In the data rows, zero lies at 4.5, halfway between 4 and 5.
Some points, one per row:
[4 2 4 6 3 2 3 5 2 6 3 5 6 3 3 6 3 7 6 2 5 2 4]
[6 2 5 7 2 3 6 4 5 6 4 3 5 1 4 6 4 7 3 4 5 5 4]
[3 3 5 7 3 4 3 4 3 4 3 5 6 2 2 7 2 5 3 5 5 5 5]
[4 9 3 0 9 7 5 8 4 1 9 5 1 8 5 7 6 3 7 8 5 5 4]
[5 0 5 7 1 2 2 3 3 6 0 4 7 3 5 4 2 5 5 2 6 5 5]
[6 5 5 5 3 5 4 6 3 5 3 5 4 8 4 5 3 4 4 3 5 5 6]
[4 0 3 9 0 0 0 0 5 6 0 5 9 1 1 4 0 6 1 1 4 4 7]
[5 9 1 1 6 7 2 5 3 3 7 8 5 9 4 5 6 3 5 7 5 6 5]
[3 6 3 4 8 9 4 4 7 2 8 5 1 2 4 3 7 4 7 7 4 5 4]
[3 0 5 7 1 3 5 3 7 6 1 4 4 0 1 4 5 6 2 4 4 3 4]
[2 0 4 9 0 4 3 0 8 5 1 4 6 0 3 5 5 6 3 2 5 3 4]
[3 4 6 3 7 7 6 3 7 2 5 2 2 0 6 4 5 5 5 7 3 5 4]
[6 1 6 6 1 3 6 4 5 6 4 5 6 2 5 5 4 6 4 3 5 5 4]
[6 0 7 9 0 1 4 6 0 8 1 7 9 7 4 3 3 7 4 1 6 3 5]
[5 4 7 8 0 2 1 7 1 7 2 5 9 9 2 5 3 5 5 1 5 3 3]
[0 0 6 9 0 3 3 2 6 5 0 2 7 0 1 5 3 5 3 2 5 2 5]
[3 3 4 7 4 4 5 1 6 3 4 4 3 0 3 6 4 5 4 5 5 3 4]
[6 4 5 6 4 2 5 6 2 8 3 7 7 9 5 5 5 5 6 4 6 4 5]
[4 5 4 3 5 5 4 3 7 3 5 3 3 1 3 5 5 5 5 7 5 3 5]
[7 9 6 2 9 7 6 8 5 3 7 5 4 9 7 4 4 3 6 6 6 6 4]
[6 7 5 5 6 4 3 8 0 4 5 6 6 9 4 5 6 6 5 4 6 4 5]
[7 7 4 3 6 6 6 7 5 4 7 5 4 8 5 6 5 4 5 5 5 6 4]
[2 5 4 5 6 5 5 3 6 5 4 4 3 1 5 4 5 5 5 6 4 3 5]
[6 9 5 0 9 7 6 8 3 3 9 6 2 9 5 3 8 3 7 7 5 7 3]
[7 6 4 5 5 6 3 6 5 5 4 4 5 6 3 7 5 4 5 4 4 5 4]
[6 0 8 8 0 1 3 3 2 8 0 4 9 2 2 4 3 6 3 1 4 2 5]
[4 6 3 2 8 6 6 4 5 4 8 5 2 4 4 2 4 3 6 7 5 4 3]
[5 1 6 8 1 1 4 4 2 6 0 5 9 6 4 5 3 7 4 1 5 3 6]
[4 9 4 0 8 7 5 7 5 3 7 6 2 9 4 3 7 3 5 7 3 5 4]
[4 4 6 3 7 6 5 5 6 4 7 5 2 4 7 3 5 3 5 6 4 5 4]
Then 12 other points, each followed by its number:
[8 9 2 0 9 6 3 8 3 3 9 6 4 9 4 5 7 2 7 7 5 5 4] 0
[6 1 8 8 0 0 2 6 0 9 0 5 9 9 5 5 3 6 5 0 4 3 6] 1
[4 7 4 2 8 5 6 5 6 2 6 4 3 8 5 4 5 4 4 6 4 5 5] 2
[3 6 4 3 8 8 5 3 9 3 7 3 0 0 6 3 4 4 3 7 2 4 3] 3
[5 8 5 1 9 8 6 7 5 3 8 5 2 9 5 2 7 3 6 6 5 6 3] 4
[5 6 6 0 9 4 9 8 6 3 7 6 3 6 6 3 4 3 7 6 4 5 3] 5
[4 0 4 5 0 5 4 3 6 7 2 3 7 0 5 5 3 5 3 3 5 5 6] 6
[3 6 1 4 5 7 4 2 8 0 7 4 2 1 5 5 6 2 4 7 4 7 6] 7
[5 7 4 2 7 3 6 6 2 5 7 5 4 9 5 4 3 3 5 6 4 5 3] 8
[4 6 4 4 4 5 4 3 4 4 6 4 4 7 4 3 4 4 6 6 4 5 3] 9
[3 2 4 9 0 5 2 2 5 5 2 2 7 0 4 4 4 5 3 1 5 5 5] 10
[2 4 5 6 3 5 4 3 4 6 2 4 6 2 4 5 4 5 4 3 4 4 5] 11
Which two of these numbered points are nearest to each point below, ignoring the 2 directions in which the first points spread most? Their numbers follow each, nearest first.
[4 9 0 0 9 9 5 7 9 0 9 3 0 6 4 4 7 0 6 9 4 8 4] > 7 0
[5 2 7 1 7 2 9 7 6 4 4 5 4 5 7 3 4 5 5 4 4 4 4] > 5 1
[6 6 3 4 4 8 4 5 4 5 6 6 6 9 3 6 7 3 6 3 5 7 5] > 10 7
[4 8 5 4 7 6 5 5 5 4 6 5 3 6 7 5 5 5 2 6 2 5 4] > 3 11
[6 5 7 7 3 4 5 5 2 6 3 5 6 9 3 5 5 6 5 3 6 5 4] > 4 11
[1 3 2 2 7 9 6 3 9 1 8 5 0 0 3 3 6 3 5 8 5 5 5] > 4 0
Now 12 new points, numbered from 0 again:
[3 4 4 4 5 6 5 6 6 3 7 6 2 5 3 4 5 4 5 5 5 6 5] 0
[3 4 5 4 7 6 4 4 4 5 5 3 2 4 6 4 5 3 5 5 4 4 6] 1
[7 0 6 9 0 0 5 4 3 8 1 5 8 4 4 6 3 7 2 2 5 5 4] 2
[5 7 7 1 9 6 6 7 5 4 6 3 3 6 7 4 5 3 5 6 2 4 3] 3
[2 4 3 4 5 6 6 1 9 2 5 4 1 0 4 2 5 6 3 7 4 4 5] 4
[4 0 5 9 0 1 4 0 4 6 0 3 6 0 2 6 4 7 3 2 6 1 6] 5
[0 2 0 4 6 6 3 1 9 1 3 2 0 0 2 4 5 3 3 6 4 4 5] 6
[6 5 6 5 3 5 4 5 4 6 4 5 7 6 5 3 3 5 5 5 4 6 5] 7
[6 2 5 7 0 3 2 5 2 6 1 4 8 4 1 5 4 5 5 2 4 4 4] 8
[4 5 4 7 4 4 4 5 3 6 5 4 5 6 5 2 4 4 4 5 5 4 6] 9
[6 7 5 2 8 5 5 8 3 6 6 6 4 9 7 4 5 2 6 4 4 6 3] 10
[2 4 5 7 4 5 3 4 7 3 4 3 4 0 3 5 5 4 4 4 4 3 4] 11
Which two of these numbered points are nearest to each point below, ignoring the 2 directions in which the first points spread most? Their numbers follow each, nearest first.
[5 4 4 5 5 2 6 4 3 6 4 6 4 9 6 4 5 6 5 4 5 4 4] > 4 5
[4 4 4 6 2 4 3 4 4 5 4 5 7 5 4 4 4 5 4 5 3 4 5] > 7 9
[6 8 4 4 6 5 5 7 4 4 6 6 4 9 6 4 4 5 6 5 5 5 4] > 4 7
[5 9 3 2 9 6 5 8 5 4 7 4 3 8 6 4 5 3 4 7 4 5 5] > 9 10
[8 7 6 4 6 0 3 9 0 8 4 5 8 9 7 5 2 5 2 4 3 4 5] > 3 10
[3 4 6 5 5 5 7 4 6 4 4 3 1 1 5 5 3 3 5 4 4 4 3] > 10 3
